128 stands for zero in the data rows.
Here are some points, one per row:
[ 81 153 141 121 112 147  99 121 135 111 139 116 142 100 117 138 111 135  85 133 141 158  97 156 128 172 148 155 171 126 115 125 138 178 133 129 113 108 155 127 110 123 120 119  99 125  95 145 121 144 140  98 147]
[128 142 178 104 129 191 128 120 136 117 160 123 105 120 125 152 156 134 114  88 105 114 110 111 140 109 134 106 103 125 105 113  76 103 130 137 143 105 100 128  93 137 112 125 120 149 148 160 109 153 154 151 161]
[104 145 122 109 108 135  96 111 119 114  70 141  96 155 130 173 111 113 192 159 167 141  89 175 136 118 115 144 147 107 103 123 138 156 130 161 144 109 124 124 151 107 158  95 118 175 155 119 130 135 106 145 139]
[133 141 104 146 147 107 172  97 158 117 110  99 111 123 122 151 139 103 132 103 151 125  86 157 130 158 111 102 132 150 163 122  97 101 160 114  75 117 127 143 106 114 149 157 134 101 149 102 144 141 147 166 113]
[169 140  92 133 135 151 115 137 175 179 138 134  94 151  96 112 143 133 135 133 127 130 128 135  69 128 134 141 174 151 165  89  91 136  91 139 171 120 169 136 134 138 133 125  94 100 133 117 151 134 137 109 158]
[140 186 155 124 103 132 126 152 142 151 135  90 144 118 135 167 135 106 157 133  91 138 129 126 136 156  94 135 137 120 126 161 144 116  91 148 131 162 148 150  91 103 106 126 158 148  97  93 134 133 148 133 127]
[123  97 110  92 142 137 135 130 119 127 173 100 173 121 180 137 104 127 134 142 115 129 111 105 131 110 100 129 174 112 142  86 139  92 116 140 117 158 111 146 152  91 116 120  83 114 125 152 106  97 131 150  80]
[130 124 168 138 120 121 136 112  70 125 102 135 147 117 124 117 126 138 137  93 178  68 120  98 100 132 128 156 148 132 115 120 116  98 121 146 117 153 168 149 142 194 128 139 127 151 124 111 142 108 154 149 115]
[119 124 163 153 149 100 120 105 101 145 116 178 126  99 130 143 183 105 121 135  94  81 139 134 115 119 138 121 145 157 162 143 112 141 120 130  92 118 111 109 164 100 126  83  92 142 111 133 126 137  98 106  95]
[ 92 131 128 132 101 104 124 132  87 157 139  87  81 140 148  91 139 147 139 138  91 163 121 105 154 141 158 143 109 125 128 123 139 105 163 156 137  71 142 160 162  97 143 114 129 141 116 104 112 144 124 138 110]
[133 120 145 115 118  81 126 130 127 147 101 135 125 158 151 119 139 105 117 126 125 104  88 145 124 121 108 133 132 135 117 116 108 109  90  82 149 100 162  76  99 103 140 173 163 168 119 151  81  96 143  78 122]
[110 102 122 102 171 146 128 155 110 152  86 119 164 129 126 116 122 149 147 145 107 164 110  95 130 127 163 123 130 124 173 160  88 120 115 136 131 126 145 138 120 132 150 129 143 132 137 186 203 130 143 124 115]
[129 164 125 117 117 110 130 107 117 111 106 111 166 120  47  92 134 112 123 138 136 145 117 132 128 129 151 117 111 118 116  93 141  81  92 118 128 143 129 109 188 120  56 110 136 110 123 165 130 171 125 132 135]
[105 135 135 134 133 171 155 117 138 123 107  63 154 113 136  87 155 125 164  93 139 142 163 106  79 114  97 152 119 144 153 149 143 145 130 111 118  92  89  99 120 153 151 116 114 130 120 124  94 143 108 117 122]
[ 88 143 120 100 114 133 144 146 172  98 121 154 115 143 126 126 154 188 156 139 143 136 154 107 169 168  84 104 156  82 110 116  87 135 110  88 149 141 180 109 146 120 121 100 121 128 142 127 145 136 120 116  98]
[118 123 109  73 141 160 167 133 130 138 103 124 130 127 131 127 166 133 109 135 117  89 152 140 162  96 145  86 126 152 144 104 173 173 135 147 113 104 129 148 118 121  85 184 111 144 122  95 138 124 110 118 115]
[ 97 163 147 120  87 118 127 101 155 141 142 173 114 143 158 132 108 104 123 140 145 126 169 114 123 138 104 117 142 121  99 161 114 103 137 160 117 101 104 151 144 120 120 135 156  79  93 186 144 124 137 137 114]
[132  81  98  99  96 137 158 136 124 134 128 124 114 127 119 134  91 121 113  67 131 122 101 101 150  82 142 148  98 176 120 156 163 127  90  79 151 146 114 136 117 123 132  85 133  93 124  87 180 125 130 126 125]
[132 119  93 148 114 185  57 119 115 134 113 140 155 128 133 104 146  92  93 127 125 131 154 118 145 152 140 147 147 155  98 113 136  86 162  97 133 153 116 114 106 112 139 134 149 128 178 117 150 116 135 125 100]
[160 128 140 111 152 113 111 166 144 128 164 137  98 143 127 118 154 155 113 145 124 144 111 148 143 116 108 133 109 158 112 113 162 133 132 170  79 154 122  77 135 163 156 128 146 125 122 131 157 137 113 103  83]
[156 126 159 142 122 123 122 110  80 109 137 114  89 143 110 115 130 121 181 109 133 117 154 145 170 131 119 152 158 154 143 120 112 177 180 133 141 147 125 130 130 123  93 130 130 103 122 171 120 129 168 119 130]
[134  84 111 132 162 136 140 149 162 159 141 161 124 132 153  98 140  98 167 122 128 124 132 150 109 151 173 159  99 103 122 135 162 139 153  84 111 123 150 129 139 132 107 104 129 166 103 144 131 104 138 180 144]
[131 149 101 129 134 123 125  92 130 133 127  92 118 131 135 115 128 170 112 141 133 111  99 116  88 111 115  85 109 147  87 160 138 146 147 137 105 176 112 117 145 112 171 133 110 170  93 157 127  94 136 151 151]
[ 92 100 108 174 126 143 147 107 125 157 159 147 155 184  75 163 116 143 136 125 126 139 153 126 117 111 118 131  90 131 136  79 154 153 135 167 107 120 131 114 117 128 138 122 125 172 144 126  98 135 167 115  83]
[154 116 115 152  79  99 136 173 114  85 118 119 129 144 154 143 125 126  79 101 125 110 149 140  88 113 111 113 104 118 140 111 122 136 122 130 150 126 170 112 101 110 136 119 110 105 132 154 167 141 115 182 141]
[104 117 121 131 109  98 110 139 132  99 136 143 124  78 139 127 188 114 154 133 126 161 118 112  86  71 168  93 142 128 123 128 117 150 110 140 131 161 129 141  80 124 117 121 171  92 141 112 106  85 162 133 125]
[124  94 166 122 139 113 160 135 128 147 131 136 103 106 111 101 132 109 101 119 138 178 123 148 122 155  96  94 137 122 137 146 142 133 155 142 177 144  88 152  98 134 105 112 112 163 170 149 137 122  78 108 109]
[ 97 166 155  99 150 104 128 110 130 110 156 137  89 126 109 158 107 151 132 159 144 100 131 111 117 127 142 125 119 115 189 103 183 104 135  82 152 116  98 108 104 109 129 138 130 139 136 130 155 102 112 117 136]
[ 98 190 101 150 151 153 130 152 103 119 160 147 121 112 134 167 106 120 119 136 125 133 136 161 118 112 139 150 109 140 137 150 102 129 162 104 157 138 181 164 159 158 110 145 146 113 130 156 105 124  87 109  91]
[137  88  95 149 127 144 152 117 139 112 133 118  90 120 139 147 142 157  93 120 183 124 154 133 131 113 171 167 137 113 126 143 103  87  76 147 130 165 139 129  96  94 145 118 142 133 129 133  97 174 119 131 147]
[117 138 160 135 113 113 122 147 133 150  98 108 146 156 131 161 112 180 106 142  98 118 138 195 137 157 154 129 108 115 131 101 126 150 124  94 107 119  45 155 152 173 132 119 153  91 141 128  97  92 116 122 124]
[145 111 124 108 157 133  87  77 143  83 153 126 131 132 152 104  97 154 100  77  91 131 134 140 117 118 111  98 127 139 144 178 101 107 122 147 118  98 159 120 113 133 101 106 170 124 130  69 134  85 113 138 171]
[151 110  92 168  76 111  93 143 147 130 134 129 118  97 115 131 140 178 111 123 130 102 103  98 116 119  93 131 153  99 148 167 142 142 149 122 111  68  92 144 145 139  94 166 169 144 139 138 139 164 118 122 150]
[132 122 106 170 140 120 116 110 134 123 122 105 143 108 155 138 140 118 137 153 148 124 138 153 171  93 115 136 108 116 119 141 146  97 126 139 140  84 111 113 134 184 134 106  87 121  98 124 148 104 165 105 125]
[172 141 111  90 111 160 116 103  78 131 121 148 151 149  98 112 141 126 140 192 115 137 105 106 144 161 124 145 104 105 163 165 135 139 103 102 126 123 136 141 100 149 153 112  90 108 134 121  95 130 146 169 104]
[130 139 136 130 130 100 131 130 126 112 163 163 148 112 106  98 147  84  89  97 114 129 132 127 195 116 109 155 135  97 142 107 121 159 116 141 152 139 109 129 176 142 199 159 168 156  95 130 125  96 105 163 145]
[144 158 150 153 143  95 125 129 202 107 116 133 131 119 104  98  78 132 132 136 117 142 160 137 135  92 146 150 122 168  85 139  99 124 129 104 113 130 136 173 107 112 123 146  81 138 153 120 113 115 114 146 108]
[109 113 127 133 134 120 110 125 129 150 105 130 111  81 152 123  80 106 127 146 129 152 133 116 113 159 125 140  81 134 131 131 119 156 103 158 117 152 131  71 159 145  96 187 109 103 154 118 135 115 121 158 134]
[165 119 158  81 125 112 153 152 133 152 151 139 180 119 132 166 131 145 114 108 167 139 160 137 122 139 154 108 165 164 117 178 116 111 146 151 192 109 132  89 149 118 143 135 131 111 140 102 101 153 166 150 152]
[136 114 109 120 195  92 143 118 121 128 114 110 135 135 114 145 151 114 138 115  86  84 128 108 125 142 105 177 124 100  64 127 168 148 137 138 135 125 125 121 111 115 139 130 134  89 144 151 124 136 112 115 145]
[179 120 126 163 152 134 145 126 121  64 131 118 147 121 170 121 109 135 133 156 147 137 140  92 116 186 132 112 103 173  99  91 128 165  98 125 133 109  95 164 142 126 134 121 148 144 125 101 124 141 146  99 149]
[116 111 163 176 132 134  99 106 102 162 163 129 142 156 140 118 109 128 138 145 133 146 131 166 134 109 141  81 130 115 117 132 156 136  90  79 129 156 140 151 136 116 139 170 126 106 150 105 159 182 120 127 157]
[167 125 153 119  99 158 159 114 136 158 124 138 159  92 118 135 107 120 139 141 136 140 116 107 158  99 133 142  95  76 151  92 142 130 190 133  92 132 163 125 145  92 148 113 119 112 140 121 115 108 100  65 151]
[123 131 144 132 118 143 114 155 164  92 102 148 113 212 122 133 104  88 114 124 141 126  86  96  93 130 159 133 141  70 142 153 108 130 155 136 153 167 121 141 154 144 104 145 113 112 102  92 132 143 136 101 111]
[133  78 118 114 117 136 129 162 117 104 125 130 132 125 112 120 113 139 181 145 108 109 137 158 117 164 102  87 139 164 100 108  95  78 136 134 123 117 116 115  76 155 114 139 142 131  63 112 109 142  66 136 184]
[116 168  84 145 158 111 142 180  86 162 112 138 107 124 146 114 100 109 114 112 115 123 149 104 154 122 130 104 139 112 130 119 142 130 139 130  77 159 106 116 121 152 146  91 116 161 147 117  99 143 160 105 145]
There is one direction along which these points spread out most. Where along it does each point below lie, from 0 to 99? 50 is the average, and the first point above lies past it. One standard deviation of the points above along it is 16.
[140 186 155 124 103 132 126 152 142 151 135  90 144 118 135 167 135 106 157 133  91 138 129 126 136 156  94 135 137 120 126 161 144 116  91 148 131 162 148 150  91 103 106 126 158 148  97  93 134 133 148 133 127] 41
[104 145 122 109 108 135  96 111 119 114  70 141  96 155 130 173 111 113 192 159 167 141  89 175 136 118 115 144 147 107 103 123 138 156 130 161 144 109 124 124 151 107 158  95 118 175 155 119 130 135 106 145 139] 69
[137  88  95 149 127 144 152 117 139 112 133 118  90 120 139 147 142 157  93 120 183 124 154 133 131 113 171 167 137 113 126 143 103  87  76 147 130 165 139 129  96  94 145 118 142 133 129 133  97 174 119 131 147] 24
[156 126 159 142 122 123 122 110  80 109 137 114  89 143 110 115 130 121 181 109 133 117 154 145 170 131 119 152 158 154 143 120 112 177 180 133 141 147 125 130 130 123  93 130 130 103 122 171 120 129 168 119 130] 60
[110 102 122 102 171 146 128 155 110 152  86 119 164 129 126 116 122 149 147 145 107 164 110  95 130 127 163 123 130 124 173 160  88 120 115 136 131 126 145 138 120 132 150 129 143 132 137 186 203 130 143 124 115] 50
[172 141 111  90 111 160 116 103  78 131 121 148 151 149  98 112 141 126 140 192 115 137 105 106 144 161 124 145 104 105 163 165 135 139 103 102 126 123 136 141 100 149 153 112  90 108 134 121  95 130 146 169 104] 63
[165 119 158  81 125 112 153 152 133 152 151 139 180 119 132 166 131 145 114 108 167 139 160 137 122 139 154 108 165 164 117 178 116 111 146 151 192 109 132  89 149 118 143 135 131 111 140 102 101 153 166 150 152] 21
[134  84 111 132 162 136 140 149 162 159 141 161 124 132 153  98 140  98 167 122 128 124 132 150 109 151 173 159  99 103 122 135 162 139 153  84 111 123 150 129 139 132 107 104 129 166 103 144 131 104 138 180 144] 57
[132  81  98  99  96 137 158 136 124 134 128 124 114 127 119 134  91 121 113  67 131 122 101 101 150  82 142 148  98 176 120 156 163 127  90  79 151 146 114 136 117 123 132  85 133  93 124  87 180 125 130 126 125] 30
[145 111 124 108 157 133  87  77 143  83 153 126 131 132 152 104  97 154 100  77  91 131 134 140 117 118 111  98 127 139 144 178 101 107 122 147 118  98 159 120 113 133 101 106 170 124 130  69 134  85 113 138 171] 8
[123  97 110  92 142 137 135 130 119 127 173 100 173 121 180 137 104 127 134 142 115 129 111 105 131 110 100 129 174 112 142  86 139  92 116 140 117 158 111 146 152  91 116 120  83 114 125 152 106  97 131 150  80] 60
[144 158 150 153 143  95 125 129 202 107 116 133 131 119 104  98  78 132 132 136 117 142 160 137 135  92 146 150 122 168  85 139  99 124 129 104 113 130 136 173 107 112 123 146  81 138 153 120 113 115 114 146 108] 43
[ 97 166 155  99 150 104 128 110 130 110 156 137  89 126 109 158 107 151 132 159 144 100 131 111 117 127 142 125 119 115 189 103 183 104 135  82 152 116  98 108 104 109 129 138 130 139 136 130 155 102 112 117 136] 62
